In the rows, 128 means zero.
One hidden turn or mirror swaps the rows below in pairs. Which row is each named row swapped with?
The rows were stretched afterwards, more along some directions than others.
K_730: [ 96 106 129 131 165 160 132 105 116 116 126 127 104 108 113 103 130 107]
K_641: [ 88  89 114 146 149 164 143 117 136 122 114 119 112  94 125  95 132 120]
K_164: [118 104 126 143 141 152 122 119 109 134 116 161 115 117 117 127 120 126]
K_711: [122 109 101 160 144 144  95 123 166 103 126 125  94  97 136 107 139 157]
K_4: [113 124 124 138 150 152 145  93 128 145 138 152 108 116 112 101 127 115]
K_175: [131 123 101 136 142 122 131 122 157 116 146 134 100 112 133  94 149 129]
K_944: [115  91 111 150 149 160 101 108 159 116 125 119  95 102 131 101 115 128]
K_248: [105  89 111 145 132 150 108 127 139 130 118 124 118 103 137 128 120 130]
K_476: [114 102 131 141 150 127 129 123 130 132 130 132 135 111 110 108 105 137]
K_491: [ 93 106 108 142 142 156 122 105 141 118 128 124 116  97 114 109 133 111]
K_539: [ 92  98 117 137 146 135 123 123 126 134 133 125 127 100 128 127 131 120]
K_912: [108  85 114 169 144 144 104 114 165 111 114 119 105  92 129  96 103 165]
K_374: [108 116 122 150 133 131 119 107 139 140 123 129 123 111 118 128 113 145]
K_663: [ 79  85 109 156 147 159  95 125 155 107  96 124 120  83 126 109 122 149]
K_608: [103  96 104 135 134 155 134 113 144 130 128 135 113 100 127 105 140 118]
K_42: [109 108 121 159 157 140 141  90 144 145 125 149 101 114 126  99 108 129]
K_109: [100 105 132 136 138 152 140 114 111 139 118 161 134 116 113 126 130 122]
K_466: [ 92 103 112 150 154 153 122  87 129 144 121 147 111 107 113 113 118 125]
K_963: [105  89 123 149 140 146 101 110 141 128 106 143 136 105 125 123 103 141]
K_321: [111 112 112 144 155 127  99 106 126 126 117 143 123 112 128 122 119 134]
K_34: [ 85  91 111 132 155 143 100 114 118 116 114 123 133  87 128 126 135 121]
K_669: [106 117 128 138 134 153 131 108 132 126 117 145 126 106 123 105 117 128]
K_21: [ 94  94 115 144 146 133 119 113 136 118 113 134 120 103 134 111 144 138]
K_819: [103 103 127 137 160 153 135 100 144 121 125 130 119 102 123  82 112 125]
K_239: [ 96  90 113 148 162 169 119 101 150 105 125 121  97  92 128  74 119 132]
K_627: [105 103 119 139 146 139 106 127 139  98 112 130 114  93 126 102 142 150]
K_501: [101  95 113 143 156 157 130  90 137 122 139 154 106  96 120  99 131 103]
K_915: [128 106 118 158 146 158 123 103 155 119 125 155  83 109 129  96 110 123]
K_183: [103 109 118 150 146 140  89 132 122 131 105 127 132 113 118 140 106 157]
K_510: [127 139 133 138 137 122 120 137 128 134 127 143 132 128 124 132 115 135]
K_378: [104  88 123 142 144 147 134 113 144 122 118 144  97 110 125  98 131 134]
K_399: [118  92 127 142 157 154 111 105 141 118 126 124 108 107 124  94 105 122]
K_358: [117 106 130 148 141 135 126 111 149 127 122 150 115 113 115 124 111 131]
K_748: [ 88  92 108 135 153 149  93 136 130  98 118 114 127  92 128 117 141 142]
K_386: [110  92 115 147 132 152  98 137 126 123 119 127 121 104 127 134 139 132]
K_930: [120 113 120 146 160 130 133 116 152 110 132 122 104 104 119  81 125 130]
K_32: [105 118 110 145 148 161 120 110 135 129 126 142 106 111 113 104 122 136]
K_103: [113 110 114 140 155 132 144 126 140 123 128 126 104 111 131  87 130 140]
K_444: [105  85 123 148 145 168  93 115 116 132 102 136 126 101 117 132 108 120]
K_995: [100  98 124 134 143 146 113 127 126 109 113 125 122  92 109 113 123 124]
K_92: [ 93  86 115 135 140 147 102 107 116 132 115 132 133  84 117 128 143 112]
K_397: [ 91 113 123 142 132 150 117 127 104 132 118 141 141  98 118 142 131 127]
K_806: [116 103 116 152 147 123 132 118 149 136 116 143 103 113 134 105 123 149]
K_31: [ 97 113 117 146 163 141 122 102 138 128 122 124 109  95 128 111 118 117]
K_755: [106 107 111 144 137 151 109 131 134 114 109 135 111  95 121 113 143 122]
K_392: [ 76  91 109 134 141 152 107 110 130 120 113 120 133 100 107 121 127 136]
K_27: [112 107 120 143 146 136 109 121 109 118 118 136 113 112 125 114 127 135]
K_940: [106 120 110 150 151 141 104 132 139 116 117 124 113  92 122 103 126 157]
K_191: [102 102 127 161 142 161 136 102 139 127 115 139 115 105 133 111 115 133]
K_462: [109 125 117 136 148 121 119 129 128 115 124 128 126 100 132 112 138 118]
K_157: [ 93 121 119 133 146 118 126 118 115 127 127 136 137  98 111 126 127 121]
K_989: [ 84  95 115 156 154 141 103 124 141 112 116 115 124  93 124 130 107 141]

K_32 pairs with K_819
K_912 pairs with K_374
K_944 pairs with K_42
K_466 pairs with K_399

